In the rows, zero is written as 100.
One turn moves each row of this set onto another row. After a few examples, where does it send each row asked below?
Z354: 91; 69; 93; 107; 101; 114; 97; 117; 94; 89; 89; 99; 98; 112; 119; 109; 90; 112; 106; 90; 90; 99; 100; 98; 104; 105
Z779: 101; 99; 94; 117; 103; 90; 92; 106; 88; 103; 87; 114; 113; 107; 124; 114; 98; 98; 89; 88; 88; 106; 87; 94; 89; 133
Z917: 87; 89; 87; 112; 95; 111; 102; 121; 98; 97; 85; 97; 97; 114; 116; 101; 93; 98; 107; 84; 81; 98; 104; 97; 90; 117
Z180: 101; 97; 83; 111; 113; 105; 88; 92; 82; 100; 97; 96; 96; 95; 114; 127; 105; 94; 93; 95; 101; 87; 104; 89; 89; 105
Z51: 91; 100; 106; 115; 93; 98; 94; 112; 82; 96; 94; 95; 102; 109; 139; 102; 110; 107; 98; 90; 96; 78; 96; 104; 100; 111
Z966: 79; 84; 98; 112; 90; 103; 107; 119; 92; 92; 81; 87; 102; 110; 116; 112; 99; 92; 109; 83; 99; 96; 101; 104; 96; 101
Z710: 88; 96; 105; 115; 98; 96; 94; 94; 95; 113; 85; 84; 94; 103; 109; 138; 103; 112; 87; 85; 88; 83; 82; 101; 104; 108
Z80: 99; 91; 85; 115; 108; 108; 81; 97; 91; 96; 92; 107; 88; 90; 123; 114; 104; 106; 91; 82; 101; 105; 102; 111; 95; 130
Z47: 94; 95; 101; 97; 92; 104; 99; 106; 86; 123; 90; 109; 109; 94; 109; 121; 113; 113; 108; 98; 91; 107; 97; 110; 81; 119
Z516: 94; 109; 97; 112; 97; 96; 102; 123; 95; 87; 83; 103; 104; 104; 119; 105; 103; 115; 95; 91; 94; 106; 91; 119; 95; 110
Z764: 99; 99; 97; 107; 93; 108; 110; 113; 88; 119; 97; 101; 102; 102; 117; 147; 108; 92; 92; 85; 93; 100; 102; 102; 93; 109
Z813: 86; 77; 102; 107; 100; 111; 109; 114; 92; 103; 93; 100; 103; 114; 120; 108; 114; 98; 115; 89; 87; 100; 98; 105; 106; 110
Z784: 91; 105; 99; 106; 100; 97; 88; 93; 94; 97; 83; 102; 92; 111; 109; 128; 106; 96; 87; 72; 84; 102; 78; 100; 94; 127
Z72: 81; 98; 90; 102; 95; 93; 94; 108; 103; 106; 87; 108; 108; 119; 104; 118; 104; 98; 89; 97; 101; 81; 85; 92; 103; 121
Z615: 95; 98; 93; 89; 95; 102; 102; 109; 74; 100; 93; 110; 102; 113; 124; 121; 95; 107; 112; 101; 95; 88; 95; 96; 99; 109
Z702: 92; 87; 100; 117; 91; 94; 99; 108; 71; 118; 82; 88; 103; 96; 117; 125; 92; 108; 89; 89; 103; 84; 91; 94; 90; 110
Z111: 102; 91; 92; 117; 114; 99; 91; 101; 97; 96; 101; 104; 106; 95; 124; 121; 118; 111; 97; 67; 100; 88; 96; 102; 83; 118
Z194: 99; 85; 88; 116; 98; 123; 98; 107; 91; 111; 91; 106; 107; 97; 120; 135; 113; 119; 95; 77; 105; 103; 94; 120; 97; 112
Z954: 89; 96; 104; 91; 98; 113; 92; 93; 102; 112; 92; 97; 98; 108; 114; 134; 114; 120; 92; 89; 84; 94; 93; 107; 85; 120
Z34: 92; 99; 95; 110; 87; 122; 68; 90; 97; 96; 82; 99; 99; 105; 113; 131; 102; 111; 93; 80; 92; 96; 85; 103; 93; 108
Z173: 102; 86; 109; 118; 87; 113; 73; 109; 86; 99; 87; 107; 109; 91; 121; 117; 100; 113; 91; 86; 100; 110; 89; 104; 92; 101
Z851: 101; 101; 88; 120; 105; 112; 96; 111; 88; 94; 97; 93; 110; 89; 103; 133; 119; 110; 88; 83; 95; 107; 100; 105; 97; 104
Z919: 83; 101; 99; 97; 98; 112; 84; 113; 112; 102; 92; 109; 110; 101; 97; 116; 105; 115; 105; 91; 101; 99; 84; 102; 102; 118
Z312: 79; 89; 105; 94; 86; 113; 92; 118; 87; 110; 92; 95; 98; 105; 97; 121; 109; 113; 89; 84; 103; 82; 88; 92; 102; 114
Z13: 101; 97; 93; 116; 92; 88; 87; 103; 93; 107; 94; 103; 86; 92; 122; 129; 93; 87; 95; 81; 95; 88; 105; 96; 93; 112
Z665: 102; 100; 95; 105; 88; 118; 97; 127; 77; 107; 87; 108; 92; 106; 109; 111; 97; 116; 104; 82; 87; 97; 86; 106; 96; 98
Z201: 87; 95; 112; 107; 100; 112; 78; 115; 103; 96; 90; 103; 97; 109; 111; 106; 102; 101; 79; 81; 106; 89; 81; 92; 97; 112
Z578: 106; 91; 85; 104; 94; 99; 98; 109; 87; 110; 96; 112; 95; 99; 102; 133; 116; 102; 98; 72; 90; 91; 99; 98; 79; 101

Z779 turns into Z702
Z201 turns into Z72
Z966 turns into Z813
Now find these:
Z784 turns into Z710
Z851 turns into Z111
Z615 turns into Z665
Z13 turns into Z764

One turn moves each row of this set onto another row. After a few examples, where does it send each row asked below?
Z872: 99; 93; 108; 97; 108; 101; 99; 100; 79; 94; 105; 97; 115; 106; 119; 102; 98; 107; 92; 104; 102; 94; 86; 108; 94; 102; 107; 105; 89; 104; 96; 102; 100; 75; 90; 88; 105; 104; 108
Z817: 111; 120; 87; 89; 120; 85; 89; 95; 94; 103; 104; 102; 99; 107; 116; 106; 102; 90; 95; 112; 96; 101; 96; 112; 93; 105; 101; 88; 104; 115; 104; 106; 91; 70; 107; 103; 99; 91; 94
Z204: 95; 122; 109; 85; 95; 82; 92; 105; 97; 110; 115; 111; 106; 99; 111; 97; 101; 113; 100; 108; 110; 102; 120; 113; 108; 94; 108; 92; 97; 105; 88; 91; 89; 87; 103; 105; 89; 120; 102
Z420: 108; 118; 103; 110; 107; 112; 86; 105; 80; 100; 113; 115; 94; 96; 111; 97; 105; 111; 91; 113; 95; 87; 120; 104; 96; 93; 108; 106; 93; 109; 107; 86; 103; 76; 109; 106; 97; 111; 93
Z452: 105; 115; 108; 99; 108; 93; 90; 93; 92; 119; 109; 88; 106; 93; 94; 91; 102; 115; 102; 105; 105; 101; 120; 120; 98; 89; 111; 95; 108; 105; 100; 95; 70; 85; 96; 94; 98; 106; 105
Z475: 103; 103; 87; 93; 102; 104; 97; 105; 105; 93; 86; 106; 104; 107; 121; 105; 93; 100; 85; 95; 95; 103; 116; 100; 95; 118; 104; 89; 112; 113; 108; 95; 103; 85; 99; 99; 85; 95; 88
Z574: 103; 118; 90; 115; 105; 85; 94; 93; 85; 98; 89; 108; 90; 103; 103; 99; 104; 105; 103; 108; 101; 100; 96; 110; 76; 92; 101; 98; 106; 109; 94; 95; 109; 93; 103; 94; 111; 89; 99
Z456: 96; 94; 104; 110; 104; 104; 94; 91; 106; 99; 88; 110; 102; 98; 122; 102; 88; 89; 86; 102; 89; 100; 121; 108; 95; 115; 103; 93; 96; 103; 95; 105; 96; 78; 78; 107; 88; 111; 96
Z698: 87; 114; 107; 92; 112; 81; 95; 105; 99; 113; 109; 104; 95; 94; 118; 101; 98; 98; 101; 101; 110; 97; 121; 109; 96; 97; 100; 90; 100; 100; 85; 119; 106; 93; 95; 102; 104; 124; 110
Z905: 101; 116; 111; 88; 106; 100; 78; 103; 93; 100; 91; 92; 92; 98; 115; 100; 95; 115; 100; 99; 101; 95; 114; 103; 92; 107; 115; 107; 92; 106; 92; 101; 77; 117; 95; 93; 101; 104; 86
Z653: 105; 116; 111; 93; 102; 99; 62; 107; 99; 104; 100; 98; 93; 106; 112; 110; 94; 117; 91; 97; 102; 100; 118; 102; 102; 87; 106; 102; 103; 110; 102; 100; 99; 100; 85; 102; 101; 120; 84
Z370: 131; 104; 99; 100; 96; 102; 97; 97; 100; 103; 82; 102; 109; 110; 108; 98; 94; 100; 94; 88; 93; 107; 106; 102; 96; 100; 111; 106; 115; 110; 92; 110; 100; 99; 81; 101; 93; 94; 97
Z510: 98; 122; 87; 103; 96; 105; 99; 103; 97; 112; 99; 123; 106; 104; 94; 103; 99; 102; 95; 102; 98; 100; 98; 108; 95; 98; 113; 110; 111; 104; 89; 94; 118; 108; 94; 101; 102; 105; 98
Z709: 83; 106; 111; 84; 104; 78; 81; 100; 99; 108; 89; 115; 107; 96; 105; 97; 96; 107; 102; 109; 107; 101; 126; 114; 95; 94; 106; 100; 107; 112; 83; 113; 95; 78; 97; 90; 102; 103; 97
Z415: 101; 110; 106; 118; 111; 103; 92; 98; 109; 110; 88; 104; 98; 94; 95; 84; 100; 110; 98; 98; 105; 84; 112; 113; 90; 104; 110; 100; 114; 94; 97; 102; 80; 95; 85; 100; 98; 110; 111
Z586: 73; 100; 106; 99; 118; 104; 98; 101; 103; 105; 81; 118; 97; 97; 110; 100; 95; 103; 100; 104; 101; 94; 123; 105; 94; 106; 102; 92; 114; 100; 83; 102; 92; 93; 99; 91; 105; 110; 108
Z597: 91; 106; 112; 103; 107; 101; 98; 102; 85; 96; 103; 108; 109; 107; 113; 101; 108; 106; 88; 99; 94; 85; 92; 110; 103; 96; 119; 100; 107; 92; 109; 100; 101; 78; 82; 114; 106; 106; 87
Z879: 105; 131; 104; 95; 113; 91; 104; 100; 86; 110; 98; 103; 83; 95; 114; 106; 112; 106; 105; 111; 84; 102; 97; 109; 84; 110; 110; 102; 107; 94; 105; 98; 112; 94; 92; 97; 91; 104; 102
Z253: 91; 114; 126; 95; 99; 100; 94; 96; 109; 114; 88; 114; 94; 98; 99; 101; 100; 118; 97; 108; 98; 100; 114; 103; 89; 104; 108; 104; 115; 102; 94; 95; 73; 81; 93; 89; 102; 106; 101
Z140: 107; 115; 105; 111; 108; 93; 93; 102; 99; 103; 109; 96; 92; 105; 110; 91; 115; 106; 105; 100; 111; 101; 112; 117; 105; 88; 100; 92; 103; 93; 92; 97; 88; 87; 101; 107; 101; 116; 122
Z734: 119; 128; 90; 96; 96; 92; 104; 100; 94; 115; 94; 117; 100; 104; 102; 103; 106; 93; 100; 103; 99; 91; 86; 101; 94; 103; 112; 93; 102; 104; 89; 97; 79; 87; 92; 110; 105; 100; 88
Z501: 132; 115; 95; 100; 90; 98; 101; 103; 86; 108; 92; 100; 91; 111; 119; 111; 101; 88; 102; 97; 102; 105; 103; 95; 88; 90; 105; 87; 105; 107; 90; 93; 86; 93; 97; 93; 106; 105; 97
Z795: 108; 117; 102; 110; 104; 113; 89; 94; 80; 106; 97; 108; 103; 77; 100; 109; 93; 99; 93; 110; 91; 83; 118; 111; 92; 92; 116; 113; 93; 103; 103; 102; 87; 91; 102; 94; 116; 105; 95
Z983: 106; 115; 97; 94; 101; 109; 68; 109; 95; 104; 89; 97; 86; 98; 122; 103; 107; 116; 99; 104; 100; 98; 119; 116; 110; 95; 108; 99; 96; 115; 101; 96; 84; 99; 89; 90; 97; 107; 93
Z944: 113; 104; 86; 88; 108; 102; 102; 95; 89; 112; 80; 103; 115; 100; 100; 110; 90; 104; 100; 97; 99; 107; 100; 105; 94; 97; 105; 95; 122; 115; 79; 94; 92; 84; 90; 108; 107; 93; 98
Z82: 119; 95; 105; 114; 108; 108; 92; 95; 98; 103; 85; 97; 108; 103; 109; 98; 97; 86; 88; 98; 91; 105; 116; 99; 93; 96; 104; 109; 105; 100; 80; 96; 86; 79; 80; 103; 97; 117; 110
Z90: 92; 107; 94; 100; 104; 107; 93; 108; 76; 111; 91; 106; 101; 93; 128; 105; 103; 104; 81; 107; 108; 81; 106; 117; 90; 90; 117; 98; 117; 103; 99; 89; 93; 77; 91; 106; 119; 102; 94
Z590: 91; 104; 98; 99; 105; 99; 98; 99; 92; 102; 103; 102; 91; 100; 126; 98; 102; 75; 95; 105; 97; 99; 128; 112; 93; 108; 111; 89; 95; 102; 94; 107; 89; 83; 97; 120; 103; 105; 88
Z26: 107; 107; 112; 96; 108; 97; 87; 99; 72; 97; 105; 101; 104; 94; 106; 102; 97; 118; 93; 100; 100; 100; 125; 109; 88; 103; 106; 112; 96; 102; 92; 107; 121; 74; 94; 112; 102; 106; 92
Z689: 93; 106; 106; 92; 106; 100; 79; 108; 89; 101; 93; 93; 95; 110; 107; 102; 106; 118; 98; 94; 101; 106; 117; 89; 97; 94; 100; 100; 92; 114; 88; 98; 91; 99; 91; 84; 107; 112; 81
Z772: 101; 111; 111; 96; 94; 113; 105; 98; 76; 100; 89; 111; 101; 86; 108; 117; 101; 115; 98; 99; 92; 102; 119; 102; 97; 108; 106; 113; 89; 96; 84; 98; 100; 84; 96; 94; 117; 106; 99
Z271: 105; 110; 112; 89; 111; 108; 96; 103; 75; 114; 100; 110; 106; 100; 132; 104; 99; 97; 82; 109; 99; 91; 97; 113; 93; 100; 120; 117; 106; 99; 80; 100; 95; 92; 93; 94; 110; 108; 110
Z337: 114; 108; 98; 104; 98; 99; 101; 106; 91; 109; 102; 92; 95; 98; 118; 95; 106; 78; 93; 100; 105; 99; 118; 96; 83; 96; 111; 103; 98; 100; 81; 94; 81; 86; 95; 115; 109; 119; 101
Z192: 113; 122; 89; 88; 112; 91; 94; 104; 88; 111; 101; 102; 96; 106; 121; 106; 101; 78; 92; 100; 94; 96; 119; 100; 87; 106; 115; 86; 108; 103; 106; 109; 94; 95; 100; 97; 96; 103; 78
Z643: 107; 116; 97; 80; 114; 98; 103; 101; 102; 117; 99; 110; 104; 100; 119; 107; 93; 107; 86; 104; 89; 106; 99; 99; 95; 116; 103; 99; 114; 118; 91; 103; 107; 78; 89; 107; 85; 104; 96
Z479: 97; 111; 81; 90; 110; 105; 97; 105; 90; 107; 96; 92; 104; 89; 103; 119; 93; 104; 101; 106; 99; 107; 108; 118; 91; 104; 105; 97; 114; 105; 106; 91; 117; 91; 99; 92; 99; 105; 111

Z475 turns into Z192
Z734 turns into Z944
Now find these:
Z90 turns into Z271
Z709 turns into Z204
Z689 turns into Z653
Z140 turns into Z415
Z590 turns into Z337
Z26 turns into Z420
Z574 turns into Z510

